Input: [ 76 -32  72 -52  63]
Output: 76, 63

Input: [ 78 -20 -70  69 -36 -50]
Output: 78, -50

Input:
[[-34  49 -10 -31 -44  40]
 [ 25  34  84  42 -37 -22]
 [ 71   2  63  56 -13 -18]]
Output: -34, -18

Input: [-21  -4 -79  54 -37   9  44]
Output: -21, 44

Input: [-28  57 -76  42  61  69 -83]
Output: -28, -83

Input:
[[  6 -19  52 -13  34 -24]
 [ 10  61  36 -33 -21  20]
 [ -4 -52 -54  26  13  -3]]
Output: 6, -3

Input:
[[  4   2  35  32  69  33 -17]
 [  7  -1  84  25  15   1  17]]
Output: 4, 17

Input: [-84  72  57 -71 -51 -61]
Output: -84, -61

Input:
[[ 18  32  29 -43  27]
 [  0 -36 -25 -86 -18]]
Output: 18, -18
---
[-15 -69 -67  52] result: 52, -69

[[  3 -34 -61  27  13  35  56]
 [  4  15   3 -18   4  -9  -7]
 [ -3  -5   3   8  -3   1  -2]] result: 56, -61

[[ -4 -12  61 -38 -21  47 -55]
 [  6  -6   9 -34   6  21  -9]
 [ 20   4 -40 -53  29   6  40]] result: 61, -55

[-40 -42  62 -40 -16  -6  -6] result: 62, -42

[[ 33 -13 -28 -13  15]
 [ 15  65  21  49  30]
 [ -7  13 -38  28   6]] result: 65, -38

[ 82  65  14  71 -14  73  27] result: 82, -14
---
[[ 76 -52 -42 -41 -45  37  39]
 [ 74 -41 -43 -35 -37  35  48]
 [ 73 -43 -35 -29 -37  37  38]] Out: -41

[[  0   5   9   4   8   3]
 [ 12  -9  -6  28  30  -9]
 [-59  61  18 -67  -6  59]] Out: -9

[[ -2  47   0   0 -72  -3  72]
 [  2 -81   0   0  44   1 -44]
 [ -2  85   0  -1 -53  -1  53]] Out: -81

[[ 41  36 -70 -34]
 [-23  17  -5 -18]
 [ 64  22 -67 -18]] Out: 17

[[-60  60 -24 -59 -70  60 -58]
 [-16  21   1 -15 -19  22 -14]
 [ 31 -21  28  32  35 -18  32]] Out: 21

[[ 31 -32 -33  -7 -28]
 [ 45 -52  17 -29  -8]
 [-86  23 -21  12  15]] Out: -52
---
-5	-17	-82	-15	33
0	0	3	-2	-1
-35	-44	-27	18	24
=> 0

15	-24	6	13	61	-44
-23	30	43	6	18	-70
-31	-19	-31	30	62	23
=> 30

30	-33	-24	63
23	74	-10	-10
5	85	-69	45
=> 74

24	63	6	-16	18
-83	79	-84	-46	-79
35	-84	77	80	55
=> 79

-37	51	-30	-29	33
-63	85	-71	31	84
29	-21	27	0	-24
=> 85

26	-3	-59	-42	26	51
73	-15	-3	-50	-35	-18
5	-48	3	40	-44	-47
=> -15

10	-15	-52	45	-41	17
-5	8	14	33	16	9
16	-3	-69	76	-30	-9
=> 8

-17	24	-15	28	-67
-19	42	-14	46	9
-23	8	-19	11	32
=> 42
---
{"in": [79.44, -131.71, 69.79, 123.61, -1.33, -62.96], "out": -131.71}
{"in": [[-0.085, 0.168, 0.016, 0.023], [-0.155, 0.018, -0.125, -0.024], [0.032, -0.097, -0.097, 0.042]], "out": 0.168}
{"in": [[0.2, 0.1, 1.2, 0.8, -1.3], [-0.2, -0.2, 1.2, 0.9, -0.8]], "out": 0.1}
{"in": [[-0.151, -0.023, -0.017, 0.027, 0.009, -0.037, -0.046], [-0.105, -0.019, -0.025, -0.043, 0.185, -0.009, 0.021], [-0.184, 0.107, 0.080, -0.056, 0.242, -0.092, -0.004]], "out": -0.023}
{"in": [0.588, 1.107, -0.752, -1.219], "out": 1.107}
{"in": [-13.95, -13.11, 13.08, -13.27], "out": -13.11}
{"in": [[0.398, -5.505, -16.938, -13.298, -12.627, -9.964], [0.296, -3.733, -9.884, 12.700, -0.869, -8.713]], "out": -5.505}
---
[[ 67  64 -63  79   2  76]
 [-60 -41 -24  -7  24 -49]] gives 67, -49

[[  4 -31  32  46  36  36  15]
 [-30  57  -4 -10   9   4  50]
 [ -5 -31 -21  12  12  10  71]] gives 4, 71

[-48 -67  48  71  11 -73] gives -48, -73

[ 42  20  33   9 -16  69  38] gives 42, 38

[ 23  27  22  12 -64] gives 23, -64

[-71  75  70  45] gives -71, 45
---
[[-0.273, -1.920, -0.669, -1.651, -0.699, -0.746], [1.456, 0.819, 0.977, 1.332, 1.522, 0.559]]: 1.522
[-0.078, 0.162, -0.156, -0.173]: -0.156
[[0.14, -0.17, -0.06, -0.03], [0.03, -0.14, -0.11, -0.02]]: -0.11
[-1.40, 1.10, -0.18, -0.51]: -0.18
[-25.4, 24.3, 117.2, -124.1]: 117.2
[[-8.086, 6.088, -8.314, 5.791], [19.830, -18.968, 19.098, -18.678]]: 19.098
[[-1.44, -0.46, -1.35, -0.31, -0.41, 2.29, 1.43], [0.69, 0.83, 0.74, 0.70, 0.64, 0.93, 0.67], [0.68, 0.82, 0.92, 0.99, 0.68, 0.62, 0.73]]: 0.62
[0.00, 0.03, 0.07, -0.15, 0.10, 0.03]: 0.10
---
Q: [ 1.895 -0.380 -0.084 -0.337 -0.487 -1.337  0.750]
A: -0.084
Q: [  29.1 -124.2   32.4  172.5]
A: 32.4
Q: [-12.89  11.08  13.16  -5.19  16.78]
A: 13.16
Q: [-73.20  35.12 115.23 -94.45]
A: 115.23
Q: [-9.88 -1.76 18.41  5.60  3.72]
A: 18.41
Q: [-0.067 -0.106  0.120 -0.080 -0.157]
A: 0.120
Q: [-0.014  0.116  0.079 -0.167]
A: 0.079
Q: [-1.9  0.5  1.0 -1.7  0.8]
A: 1.0
Q: [ 0.754  0.576  1.653 -1.155]
A: 1.653
